T: rows in several groups, each row roughly a mix of its group's directions (one row in no group)
T (88 x 10)
[[  2 -31  -8   7  11   8  -5   4   9 -11]
 [  9  -5  17   9   3 -20  12  -5  21   0]
 [-27   6  -3   2   4   1   0 -23  -7 -10]
 [-24   8  -7  -3  18   3  -5 -19   0  -9]
 [ 11  25  13  -4   3 -11  -4  -3 -20   5]
 [-27   5  -5   7  14  13   2 -17  -4  -2]
 [-15 -22   2  13   7  10   2   0  12 -18]
 [-15   5 -15   3  -7   8  -7  -3 -29  -2]
 [ 24  -3 -21   1   0   2 -19  -7  -4  -6]
 [ -4  11  10  14  16  -2  11 -18   9 -16]
 [  3 -10  -4 -17  20   7 -21   4 -10  -9]
 [ -3   3 -13   2 -14   9 -23   6 -21  -6]
 [ 15  -6  20  10   2 -10   4  -4  24  -9]
 [-13  13 -15  -5  -4  21  -8   0 -19  -5]
 [-16  -3 -14   3  -1   9   8  -6 -29   4]
 [-10   5 -16   5 -19  12  -3   4 -22   6]
 [  8   0  15   8  -2 -10  19  -3  25   5]
 [ -6 -14   0   7  19  15   7 -10  22  -1]
 [  3  16  16   5   3  -8   9  -9  25  -9]
 [ 30  -4   8   5  -6  -6   8  19   7   2]
 [ 23  -6 -12   5   8   3 -20  -8  -8 -14]
 [-26   3  -3  14  11  11   2 -18  -3  -5]
 [ 26  -5 -10  -6   9   3 -14 -11 -12 -11]
 [  0 -31  -6   9  13   8  -4   6   9  -8]
 [  7 -25 -10   0  -1  10   6  -4  21 -12]
 [  4  -3  -8  12 -31  10  -3  11  -5   8]
 [-11  -1 -14   9 -17   2  -1   0 -28   6]
 [-17   8 -15   3  -6   4  -3  -5 -28   0]
 [-13 -12 -11  -3 -23   0 -16  -1 -16   5]
 [ 13 -12   3  29 -13   3   9   6  -2  -3]
 [ 25  -4  -2   0  16  -8 -15   6 -13   9]
 [ 16  -5   2  -8 -14  -3 -27  12   2   9]
 [ 17  -8   5   6 -11   8  15  20  -1  16]
 [-11   7 -11  12 -22  16  10  -2 -15   4]
 [-26  -3   5  -1 -21  -2  14  11   5  -3]
 [  3   2   2  16  10 -11  21 -10   4 -22]
 [-10   6 -17  -1 -11   1 -16   3 -26   1]
 [ -4 -12  -4  20  16  11  -5  -4  21  -4]
 [ 24 -10   0   2 -11   2   0  23   2  13]
 [ 27  -3  -2  -5  18  -5 -13   1 -13   9]
 [ -8   1 -11   7 -11  -6 -17  -1 -28  -4]
 [ 20  14 -12   3   1   3 -17 -17  -6 -11]
 [  9   2   4 -19  -5   1 -27   9   4  14]
 [-19  18   6  -8 -19  -1  17  -4   5   5]
 [-20 -12  -2  -4 -18  -4  12  18   8   8]
 [ 13  -5   6  -2 -17  -4 -30   6   1   5]
 [ 27   5  -7   1  15   1 -16 -11  -8  -2]
 [  9   7  15  -1   5 -18   2   0  28  -1]
 [ 24  -7 -11   6  15   3 -19  -7  -6  -8]
 [-28  -8   8   4  -7   4  16   8  14   0]
 [ -4  -9  -7  16 -17 -14   0  -1 -24   6]
 [ -8  14   5   1   4 -22  21  -8  10  11]
 [ -7  -2 -13   6 -13   6 -14   1 -29  -3]
 [ 20 -11  -3   0 -12   0 -18  20   1  11]
 [ 10 -21   4   0   6  24  -8   1  -6 -14]
 [  1  -1  14  13   0 -11  26 -11  15   2]
 [  1 -29 -10   2   9  12  -2  -3  10 -13]
 [ 15 -14 -10   2  -9   2  15  23  -5  11]
 [ 25   3 -18  -2   0   1 -18 -10 -10  -7]
 [ -8  15 -10 -14   9  24 -11   1  -7  -9]
 [ 27   8 -12   3  10   0 -19 -10  -5   0]
 [ 14  -8   3   3 -15  11 -15  18  -1  18]
 [-11  12 -18   0 -15  12 -10   5 -19   4]
 [ 15 -11   6  26 -11   6  14  10  -2   1]
 [-30   5  -6  -1  10   7   1 -19  -6  -4]
 [ 26   1 -10   6  10  -4 -22  -1 -10   0]
 [  3  -9  -5  -4 -23 -16 -21  -2  -9  -8]
 [ -5 -18 -11  12 -24   4  -5   4 -16   5]
 [  3  22  11 -17  -9 -10   8  -2 -16   9]
 [  0 -31  -9   9   9   5  -5  11   9  -6]
 [-26   3  14  -6 -15  -2  19   6   0  -3]
 [-19   9   8 -11  -8  -3 -20 -20  -4  -3]
 [ -9 -29  -8   4   3  11   4   3  15  -9]
 [-26  10  -1 -12   8  -3  -3 -21  -3  -7]
 [  9  -1  15   3   3  -8  17  -2  28   5]
 [ 27   4  -5  -2  18   3 -14 -12  -8   0]
 [  2  12   0   3  30   0  15  -3  13  -8]
 [ 10  -9  15   2   8 -20  13  -3  21   5]
 [ -3 -23  -7  20  10   5  -9  10  14  -4]
 [  4  -7  16   5   9   9  25  -8  18  -3]
 [-19  13   6 -14   6  -1 -16 -20   0  -4]
 [-14   8 -10   4  -3  15  -6  -8 -26 -12]
 [  6   9   9  11  11 -14   5 -14  10 -23]
 [ -8  -5  -6   2   9   8 -13  -8 -27 -16]
 [-29   7  -3  -4   6   4  -6 -21  -6  -5]
 [-24   3 -10   5  19  10  14 -11  -3  -4]
 [ 23  -6   0  23   8   0  10  12   9  -7]
 [ 24  16  -2   5  15  -3 -16 -10  -8   4]]

one row of each group, then the others: which group is each in?
[-28  -1   8   2 -16   0  16   9   9   0]
W
[ 23  -7  10  19 -10   7   6  15   4   8]
C
[ 13   0  19   4   8   5   2  -6  24 -16]
L

[ -2 -30   2   5  19   8   1   5   8  -6]
W
[ 10 -29 -10   8  13   3 -10  10   3  -4]
W
[10 -4 16  0  9 -9 15 -3 27  2]
L
[ -4 -19  -6  10 -10  14  19  -1 -17   8]
L
[ -3 -14 -16  -9 -21 -11 -14   4 -15  -1]
C
[-15  27   1   3   2  -4  19 -12   6   0]
L
[ 14   6  -3 -11  12 -23   9   1   9 -17]
C
[ -5 -16   4  21  17  10  -6  -3  10 -16]
W
[-23   8  -1   2  10  -1 -10 -23  -1 -14]
C
